In the data rows, 50 means zero.
Some points, one per row:
[43 49 42 42 49 73 32 53 55 50 44 59 33 45 56 32 52 40 34 76]
[79 54 45 43 53 65 44 42 40 61 41 44 49 47 77 39 55 43 69 57]
[49 55 49 69 38 33 38 73 39 53 62 61 56 79 61 55 36 50 60 48]
[56 57 41 83 36 49 33 54 45 66 59 53 48 65 72 46 50 40 66 67]
[51 53 63 34 72 71 72 41 61 37 43 45 37 23 51 37 60 49 43 53]
[63 47 60 45 52 60 56 40 47 52 49 47 47 43 67 37 52 48 64 57]
[66 59 43 61 50 58 34 53 43 55 40 49 60 58 74 43 52 36 65 66]
[29 34 50 65 33 47 51 60 40 49 64 50 33 46 31 51 47 61 38 58]
[35 49 53 45 52 48 49 47 54 43 58 64 44 48 20 61 40 53 24 44]
[40 56 55 38 58 50 58 50 47 43 43 52 42 50 36 58 50 50 41 44]
[65 58 55 31 66 47 63 36 52 42 49 40 62 36 54 48 63 54 61 35]
[70 56 37 45 63 53 66 42 57 53 33 44 59 47 70 48 61 45 64 41]
[50 51 70 49 64 35 62 41 60 50 50 37 64 50 41 66 44 58 69 29]
[22 30 47 39 35 63 43 55 54 34 53 53 35 45 26 35 53 49 23 68]
[52 47 29 65 36 69 14 51 49 72 51 52 39 59 67 33 48 37 38 76]
[74 63 56 49 66 41 54 46 46 62 44 45 65 55 72 62 45 48 81 38]
[59 44 67 21 63 44 81 28 60 28 56 60 61 41 42 51 51 61 50 33]
[23 36 63 53 30 45 62 53 37 41 63 49 36 42 19 48 43 59 37 46]
[31 45 47 60 31 38 39 50 55 61 67 62 48 45 23 60 47 63 29 57]
[52 48 44 29 55 67 57 39 51 42 49 59 42 34 38 43 56 59 31 53]
[55 51 31 44 46 69 54 43 57 52 40 52 40 44 65 39 64 46 50 64]
Here are 12 more points, each followed by its number:
[48 51 74 44 66 35 63 46 56 38 47 40 60 33 31 64 48 54 52 22] 0
[35 46 49 48 39 39 34 61 38 46 61 53 41 60 37 52 37 53 34 53] 1
[55 57 54 56 59 28 63 47 51 45 54 46 70 56 51 64 51 58 60 25] 2
[25 46 45 54 35 31 53 60 50 36 61 61 43 52 24 50 51 63 21 40] 3
[44 65 53 73 36 21 33 63 43 64 68 54 63 71 47 64 42 43 63 44] 4
[60 61 47 46 54 54 42 59 42 58 50 57 51 58 75 40 57 37 60 62] 5
[27 49 47 66 40 43 53 62 33 48 54 54 49 58 40 45 36 57 43 50] 6
[47 50 30 70 25 56 36 52 46 65 48 45 49 69 55 38 44 49 51 69] 7
[62 68 50 59 51 40 49 62 43 54 49 56 59 69 74 46 47 45 72 46] 8
[52 51 44 52 55 47 57 43 55 46 46 45 59 55 38 58 43 53 42 41] 9
[49 45 52 38 53 45 60 47 61 43 43 49 50 43 36 48 57 54 44 45] 10
[31 46 45 36 44 62 45 48 48 47 53 53 28 32 29 38 59 45 20 64] 11
Which three of these numbered points are nearest to each point below, ignoring the 3 directions in which the first points spread most? Their numbers follow each, nearest first.
[36 40 29 37 35 62 43 48 51 49 53 66 25 35 45 41 57 51 16 68] > 3 2 11
[44 56 57 33 62 52 53 41 57 46 50 59 47 44 29 59 48 55 46 44] > 4 11 10
[48 42 70 63 63 44 61 52 49 43 46 37 76 48 37 62 44 57 61 34] > 0 9 10
[32 58 41 69 34 37 47 66 39 54 59 57 38 75 40 50 37 48 40 60] > 8 6 5
[48 56 30 70 36 48 49 64 49 58 48 51 50 68 58 46 45 54 50 50] > 3 2 7
[48 42 27 71 31 52 36 59 38 66 53 48 43 61 56 36 45 45 47 64] > 7 10 2
[34 52 56 56 57 34 60 41 56 39 52 48 62 45 18 68 40 56 43 30] > 9 2 0
[66 61 60 29 67 41 51 52 44 49 37 38 66 56 59 63 48 43 76 37] > 1 11 5
[74 50 40 37 51 58 52 50 52 53 36 39 50 50 77 41 69 45 74 62] > 10 11 7
[44 40 52 56 46 46 59 51 47 50 52 38 66 57 33 53 37 60 49 40] > 7 9 10
[50 56 54 69 54 38 60 60 37 45 52 51 64 67 65 63 38 42 67 42] > 6 8 5
[50 42 45 52 31 64 43 55 40 54 58 53 23 40 47 34 60 51 32 70] > 11 5 10
Now 12 new points, numbered from 0 again:
[62 47 40 36 59 61 52 43 47 59 40 38 40 45 63 48 58 50 64 56] 0
[61 60 47 55 62 44 55 47 55 59 47 42 66 49 54 58 49 50 61 31] 1
[45 48 32 66 30 40 33 60 39 57 55 56 42 55 48 55 47 47 44 66] 2
[41 44 39 48 40 73 52 52 35 48 42 48 35 40 54 35 62 55 29 65] 3
[37 46 44 71 31 41 40 57 43 57 54 65 52 67 47 50 50 49 40 58] 4
[66 54 54 55 61 45 61 43 55 43 33 48 67 56 69 60 49 38 79 44] 5
[36 44 32 58 35 66 31 56 46 55 52 60 22 47 50 40 58 36 31 74] 6
[58 54 48 70 42 42 58 48 55 40 46 60 60 62 58 56 50 39 64 48] 7
[48 51 48 23 54 65 46 56 48 41 48 54 37 49 51 44 61 50 34 66] 8
[36 49 49 31 48 52 42 49 49 49 55 59 29 41 38 48 54 51 29 59] 9
[53 42 48 34 56 66 32 43 56 60 48 43 44 43 57 50 51 52 46 59] 10
[20 57 49 74 37 26 40 64 49 49 60 61 59 72 24 64 37 53 44 42] 11
Which three of these numbered points are nearest to each point below, ignoring the 3 directions in which the first points spread most? Their numbers follow each, nearest first.
[38 39 41 38 41 62 47 51 46 50 47 48 34 36 37 38 50 61 32 57] > 0 2 3
[71 51 64 20 69 59 52 48 48 47 40 52 57 45 66 54 54 52 70 55] > 8 9 10
[52 49 44 66 40 49 33 57 51 50 60 67 56 65 60 43 55 41 44 60] > 4 7 11
[55 58 47 79 41 33 37 56 52 74 61 51 64 63 51 61 42 56 61 52] > 1 2 4
[62 46 63 41 64 52 45 41 61 59 48 42 64 49 50 57 46 58 54 37] > 10 1 0
[53 51 57 53 65 40 71 43 57 37 43 52 69 52 45 69 51 46 71 31] > 5 7 11
[65 56 51 57 65 64 54 49 52 60 38 40 59 43 64 41 60 46 63 49] > 1 6 3
[53 56 61 52 58 26 60 48 58 46 57 51 71 59 50 58 50 61 62 32] > 4 11 1
[74 51 35 56 58 64 55 43 49 66 39 34 65 49 79 42 47 46 67 38] > 1 3 0
[25 49 61 48 44 33 42 52 51 43 70 59 35 51 27 55 44 62 29 55] > 9 8 6
[63 62 46 61 60 46 55 48 56 60 40 45 64 57 64 50 43 42 64 36] > 1 11 4
[61 50 43 54 50 54 25 49 49 69 50 46 56 53 65 48 49 48 57 56] > 10 1 9
